(in the rows, 128 means zero)
Rotation paths and how fast each direction turns (degrees per step):
Each turn is a multiple of 5 degrees from 10 to 175, or 0.
Each row of a path follows its step; steps can be skipped.

step 0: [123 118 127 117 135 140 130 129 121 138 114 147 136 144 131 126 130 130
 125 131 124 123 132 118 120 138 135 126]
step 1: [131 121 117 134 140 129 129 149 120 129 121 138 128 130 139 127 124 125
 123 141 117 139 128 129 136 123 125 140]
step 2: [147 117 118 116 133 131 131 135 125 137 120 124 136 124 138 126 128 132
 120 135 133 125 125 126 107 125 139 130]
step 3: [129 107 122 129 130 133 125 132 133 124 134 138 143 132 127 134 121 110
 129 149 123 131 122 128 122 133 126 126]
step 4: [142 121 116 136 130 131 129 133 122 130 128 127 134 121 119 125 127 133
 125 138 143 140 124 107 125 114 121 131]
step 5: [127 120 110 122 128 138 118 117 126 123 131 120 148 144 127 125 118 135
 131 129 131 131 120 130 117 130 124 132]
step 6: [124 133 119 128 128 133 118 134 121 130 121 132 132 140 115 136 130 114
 127 130 122 129 116 104 128 121 127 136]
step 7: [129 128 116 127 135 131 130 131 124 126 118 148 133 147 137 124 120 147
 128 122 134 131 128 117 121 123 127 128]
step 8: [135 129 106 128 131 133 116 144 128 129 120 128 137 134 136 137 126 127
 125 128 106 123 127 132 128 124 130 134]
Speeds:
[128 124 130 124 126 124 132 127 128 128 125 129 130 130 129 128 133 135
 124 125 135 125 126 126 125 132 126 126] => 155
[128 125 129 126 125 130 124 127 123 121 131 128 132 123 121 124 133 130
 129 128 127 131 129 128 128 127 128 125] => 55

step 0: [149 117 118 116 141 127 122 128 117 113 132 128 125 127 134 125 130 111
 133 142 127 124 134 126 123 113 126 123]
step 1: [131 126 136 119 117 121 138 137 133 124 131 113 137 128 117 116 123 132
 130 150 115 146 133 131 119 133 128 126]
step 2: [112 128 130 124 123 131 115 139 144 143 129 121 128 117 139 129 126 124
 145 117 116 136 119 133 130 114 125 127]
step 3: [126 117 133 121 119 134 132 111 126 121 139 132 124 115 129 147 141 141
 142 119 126 122 124 131 121 136 135 136]
step 4: [127 132 121 129 118 143 130 131 125 146 134 136 124 131 137 130 128 137
 115 137 151 128 136 136 130 141 122 139]
step 5: [145 128 131 131 144 113 121 127 131 140 119 138 132 122 132 132 128 121
 117 128 123 108 145 135 137 129 122 130]
step 6: [135 117 124 148 121 113 130 127 125 127 131 137 131 141 105 125 141 119
 131 136 123 139 132 122 137 128 132 125]
step 7: [117 142 108 130 118 125 128 135 141 129 127 110 121 143 120 129 124 119
 132 132 121 113 121 118 122 122 125 131]
step 8: [120 138 120 126 133 126 132 125 140 103 129 128 130 121 132 128 127 136
 132 103 122 136 141 128 120 132 126 125]
Speeds:
[128 129 130 124 125 137 127 124 127 130 129 130 133 127 132 124 128 126
 129 128 120 130 128 129 129 129 132 133] => 45

step 0: [121 133 123 122 116 133 138 123 122 147 132 123 119 124 136 139 113 129
 119 131 131 125 132 118 138 127 143 128]
step 1: [122 114 125 125 117 127 117 122 131 117 125 139 143 126 128 121 140 128
 115 142 135 131 127 140 123 119 139 124]
step 2: [125 134 123 135 124 114 116 133 145 123 120 124 126 126 127 141 138 135
 137 119 130 121 133 114 140 131 114 120]
step 3: [125 137 117 137 141 127 132 115 119 127 141 121 128 131 114 138 116 135
 128 130 140 125 129 127 116 117 129 138]
step 4: [146 124 128 110 135 119 129 144 132 131 127 131 133 131 112 122 140 126
 125 134 118 129 120 128 125 130 141 131]
step 5: [123 132 122 129 127 140 127 136 135 136 130 128 128 127 141 120 120 114
 132 138 131 117 129 110 121 142 115 118]
step 6: [119 130 134 121 134 132 137 131 118 121 136 129 133 119 132 118 138 128
 123 113 151 137 135 136 124 123 124 132]
step 7: [136 124 150 127 123 116 125 127 134 121 116 134 125 147 127 131 125 135
 132 127 129 135 124 124 130 141 122 142]
step 8: [128 131 122 123 133 138 125 121 132 130 141 123 129 124 145 144 106 123
 131 125 121 140 126 118 135 124 139 129]
Speeds:
[133 124 133 125 125 127 124 132 127 135 126 131 127 127 125 132 129 127
 130 126 130 125 127 129 130 123 122 127] => 145
[136 125 123 126 127 130 128 127 125 126 125 128 134 126 129 130 135 129
 129 126 128 129 131 132 126 132 129 132] => 140
[128 128 128 127 125 129 130 131 127 129 132 130 133 129 131 131 129 120
 128 134 126 127 126 130 129 129 132 121] => 90

step 0: [128 124 128 123 120 125 123 126 123 137 121 127 116 122 118 120 136 137
 118 126 129 127 125 141 122 108 136 133]
step 1: [122 117 129 116 136 119 132 132 138 122 115 128 127 128 125 124 121 124
 116 128 110 124 130 124 127 122 119 134]
step 2: [128 126 121 130 134 121 123 137 131 141 128 123 133 124 122 118 125 121
 142 134 132 135 143 115 121 118 131 135]
step 3: [136 142 124 117 136 138 118 132 129 126 121 140 127 127 127 119 125 127
 130 116 124 123 126 128 115 121 141 121]
step 4: [122 133 126 116 112 128 139 125 125 137 124 138 139 138 124 122 131 125
 120 119 119 133 130 118 127 134 130 138]
step 5: [120 126 119 125 128 134 122 127 127 140 144 119 125 133 125 113 139 123
 123 130 121 128 127 139 122 115 122 134]
step 6: [133 111 139 112 125 132 118 125 128 124 117 133 125 129 125 129 130 121
 122 124 132 122 134 127 122 112 123 132]
step 7: [118 122 126 133 131 118 129 130 140 133 118 132 128 135 123 127 127 125
 128 136 117 144 127 115 115 119 132 123]
step 8: [127 143 118 120 139 135 129 134 134 136 133 140 121 122 120 130 120 121
 135 130 131 121 129 126 121 117 127 141]
Speeds:
[131 131 121 133 129 125 121 126 129 132 132 130 126 125 126 127 128 132
 128 130 129 128 125 134 125 125 128 129] => 140
[128 121 125 126 123 128 129 129 127 125 126 126 125 132 130 127 136 131
 124 133 129 128 127 133 129 125 124 130] => 65

step 0: [126 120 123 117 130 128 122 133 124 123 132 132 129 120 134 142 139 128
 123 127 119 108 132 138 123 116 119 124]
step 1: [136 128 127 134 121 125 132 129 128 125 126 123 124 140 128 126 106 111
 141 132 135 135 122 120 130 129 134 124]
step 2: [115 137 136 131 134 115 135 128 125 131 126 124 134 117 137 128 145 133
 118 119 121 132 127 130 135 122 116 125]
step 3: [143 117 122 136 127 128 113 129 127 111 130 131 115 129 131 140 122 128
 139 130 124 119 135 128 123 130 133 135]
step 4: [122 128 141 119 134 127 134 124 128 135 118 127 141 128 134 125 116 113
 124 122 137 138 117 135 135 119 131 127]
step 5: [135 132 127 146 136 128 126 124 137 126 141 121 121 126 132 136 144 139
 133 131 113 135 128 124 130 134 120 130]
step 6: [124 116 138 122 126 129 122 126 124 119 112 137 124 127 126 120 117 133
 125 124 136 124 137 139 131 129 143 140]
step 7: [135 133 123 120 140 141 122 120 133 142 139 124 142 128 130 137 131 122
 127 130 130 135 113 124 124 126 122 129]
step 8: [126 127 136 141 121 126 138 131 141 124 126 131 115 135 117 119 130 138
 128 133 122 139 138 136 132 139 134 124]
Speeds:
[124 128 129 130 131 129 131 130 129 132 132 125 128 134 128 130 127 125
 128 132 127 134 129 128 125 121 132 125] => 115
[133 123 132 132 122 132 130 126 126 127 131 128 130 128 130 131 130 126
 127 127 131 131 134 122 126 131 129 126] => 160
